[[-80  43   9 -90  59  31]
 [-19  -8 -39 -37  57  48]
 [ 42 -90 -26 -18 -82  -1]
 [-51  24 -63   6  -4  10]
 [ 45 -39 -76  -6 -19  43]
 [-38  12 -77 -28 -20 -31]
 [ 47 -12  58  75   7 -48]
 [ 42  43 -18  79  55   5]] 55

[[-41  13  26  31  40  -9  12 -20 -30 -30 -37]
 [-50 -62 -45 -41  13  26  31  40  -9  12 -20]
 [-87 -78 -50 -62 -45 -41  13  26  31  40  -9]
 [-78 -50 -62 -45 -41  13  26  31  40  -9  12]
 [-62 -45 -41  13  26  31  40  -9  12 -20 -30]
 [-45 -41  13  26  31  40  -9  12 -20 -30 -30]
 [-60 -87 -78 -50 -62 -45 -41  13  26  31  40]] 31

[[ 17 -31   9   1   1 -23   6 -28 -33  24  -3  16  -6  17  15]
 [ -2  25  -1   9   2 -18 -17 -11  15 -19  20   7 -39 -10 -26]
 [-68 -31 -62  48 -14  61  44  24  48  18  -2 -66  19 -20 -20]
 [-30 -79 -18  26 -19 -23 -13  -3 -15   2   0 -13  19  -4   1]
 [-70  -9 -65  36  32  64  55   9  52   9  -3 -42  15 -58 -63]
 [ -8 -21  -3  17  35 -27   7 -36  -6  19  -5  14 -19 -14 -24]
 [ 23  20  34 -40 -24  20 -21  -1 -22 -26  -1  10   5  55  51]] 55

[[ -8   0   6  -4  -5   3   4  -1]
 [ 24  -4 -39  10  50 -19 -34 -22]
 [ -2  -1   3  -1  -3   2   2   1]
 [ 10   0 -12   5  12  -5  -8  -1]
 [ 26  -6 -46  10  67 -25 -47 -34]
 [ 26  -7 -53  10  79 -29 -56 -41]] -56

[[ 28 -38 -18  32  -6 -45  -5   3  33   4  11]
 [-69  31  51 -35  18  18  10  13 -44 -17  -8]
 [-11 -10 -54  -4 -24   9 -16  -4  32 -13  16]
 [ 19   8 -53  23 -73  59  27   5  13  -8 -44]
 [ -1  10 -44 -10 -12  12  30  21   1  -7  31]
 [-26  21  65 -21  13  34   9  -2 -45   1 -30]
 [-12  12  63  12  -7  33 -30 -12 -35   3 -55]
 [  5  19 -69  21 -55  43  13 -16  27   4   1]
 [ -1  13 -53   7 -54  32  50  14  12 -28 -48]
 [ 25  12 -64  -4 -37  38  -4  -1  12  -2 -10]
 [ -9   4  36   4  25 -42 -64   3  26  36  -9]
 [ -2  26  61  -8  41   3  10  15 -52  11  40]] 11

[[  8 -60  17 -17  -8  14  28  19  19  31 -49  69 -15]
 [  5  19  46  11 -14 -24 -45 -28  11  40 -22 -29  28]
 [  8  17  48  13  -7 -19 -49 -39   9  32 -21 -36  26]
 [ -1  51  -9   5   9  12 -46  31 -42   0  20 -41  24]
 [ 11  25  32  11 -13 -20 -57 -19  15  43 -34 -40  30]
 [  6  50  -2   4  19   8 -40  24 -41  12  23 -42  18]
 [ 11  16  49  10 -11 -21 -43 -34   7  33 -21 -37  28]
 [ 14  26  25   6 -18  -9 -55 -23  18  42 -32 -36  31]
 [  6 -55  21 -16  -8   6  33  12  20  24 -42  73 -18]
 [ 12  24  37   8 -12 -19 -50 -14  13  43 -39 -29  32]
 [  0 -61  13 -23 -10   5  27  17  13  17 -41  75 -24]] 75

[[-59  38 -22 -62 -22  16  62  47  -2 -62 -50 -26 -22  42]
 [ 70 -16  34   6  78 -30 -60 -14   3 -50  39 -25   7 -10]
 [ 74   6  -1 -27  45 -22 -10 -16   6   7 -32 -44  61   5]
 [-20  68 -44  19 -16  21  14 -40 -77 -67 -26  45 -53 -56]
 [ 65  50 -51 -77 -21 -28 -65 -71 -34   0 -62  40  26 -38]
 [-44  37  35  45  -8  23 -30  22 -48  30  36  19  11 -49]
 [ 47 -64  48 -31  19 -77  14   9 -39  20  25 -24  40 -38]
 [-45 -58 -14 -34  42  70 -11 -63 -11 -42  59  58 -13  19]] -13

[[-50 -51 -14  -5  43 -22 -41 -75  28  -7  -6 -34]
 [ 16  54 -25  10 -42 -31  18   4 -13 -15 -13  57]
 [ 10  49 -44  22 -44 -29  -5   1   2 -47 -50  -6]
 [-40 -39  17   5  42 -23   2 -67  24   8  37 -26]
 [-52  -6   2  23  -3 -16 -64 -75  55  11  27 -34]
 [ 19 -65  56 -35  28  52  34  19 -40  28 -17  11]
 [-34 -51  33  -4  31 -25 -14 -38  -4   1  10 -49]
 [  2 -13  41 -31  30  43  27  37 -22   1 -28  16]
 [ 11 -20  16  -6  47  -2 -15  52 -47  -2 -69 -17]
 [-15 -39 -47  17  -6 -16  -1 -73  25   2  44 -25]
 [ -9 -78  30 -12  62 -23 -20 -45  18  24  65 -10]
 [ -6 -44  16  13  10   2  -2 -84  20  -9   9 -50]] 9

[[-19  52 -71  32 -81  -7 -22 -33  19 -42 -16  -1]
 [ -3 -21  -2 -17  21   3  39 -30   0  -7  17  22]
 [ 19  83 -36  16 -89  12   7  44  -9 -16 -29  31]
 [-15  15 -47  36   0 -70 -42 -44   7 -30 -30 -30]
 [ -6 -31  38  13  34 -21 -27 -18  12  20   9 -67]
 [ -1 -65   1 -17  15  29  20 -49   3  -8  12 -13]
 [  2 -75  51 -29  79   1  18 -16 -32  17 -15  -2]
 [ -7 -23   0 -15  38  -1  -6  11 -23 -21 -48  -8]
 [  8   1  -9   1   7   3 -26  23 -12 -24 -39  -5]
 [ -6  34 -53  30 -32 -22 -42  19  -6 -26 -38 -32]] -38
---
array([[ 232, -531,  367,  888, -488, -420],
       [ 817, -571,  151, -906,  530, -538]])
232, -538

array([[193,  54, 110, 174, 209,  87, 117],
       [168, 153, 124,  92, 204, 193, 159]])
193, 159

array([8, 4, 4, 1])
8, 1

array([[94, 35, 35, 42, 74, 75],
       [ 5, 65, 79, 69, 78, 43],
       [32, 61, 74, 68, 76, 63]])
94, 63

array([[47, 84, 66, 82, 96],
       [64, 92,  5, 16, 81]])
47, 81

array([3568, 2462, 8592, 3887, 8290, 5033])
3568, 5033
---
[57 70 -6  6] >> -6
[ 40  -3 -11  14  76 -35 -41] >> -11
[-14 -62 -17 -42 -72  38   3] >> -17
[ 78 -73  -2 -84] >> -2
[-33  -3 -96  71] >> -96
[  0   1 -69   4 -13] >> -69
[-67  22 -23 -76 -27  10  25] >> -23
[-25  22  -9   1 -70] >> -9
---
[[ 70  68  80 127  56  64  10]
 [ 16  78 206  98  74  66 166]] >> 16

[[ -7  -8  31 -35 -13 -12]
 [ -6  -8  31  -3 -43 -39]] >> -6

[[40 12 50 35 17 63]
 [44 80  9  9  9 56]] >> 44

[[5 5 5 2 0 8 4]
 [3 1 4 0 1 4 3]] >> 3

[[4 7 3 5 7]
 [1 2 1 4 7]] >> 1

[[73 17 76 81]
 [66 26 79 78]] >> 66

[[8601 6208 4906 9059 4649]
 [2898 5478 5555 5158 8710]] >> 2898

[[115  44  74 207  76]
 [204 165  75  39  41]] >> 204

[[9 4 5 8 5 6]
 [7 5 6 8 1 8]] >> 7
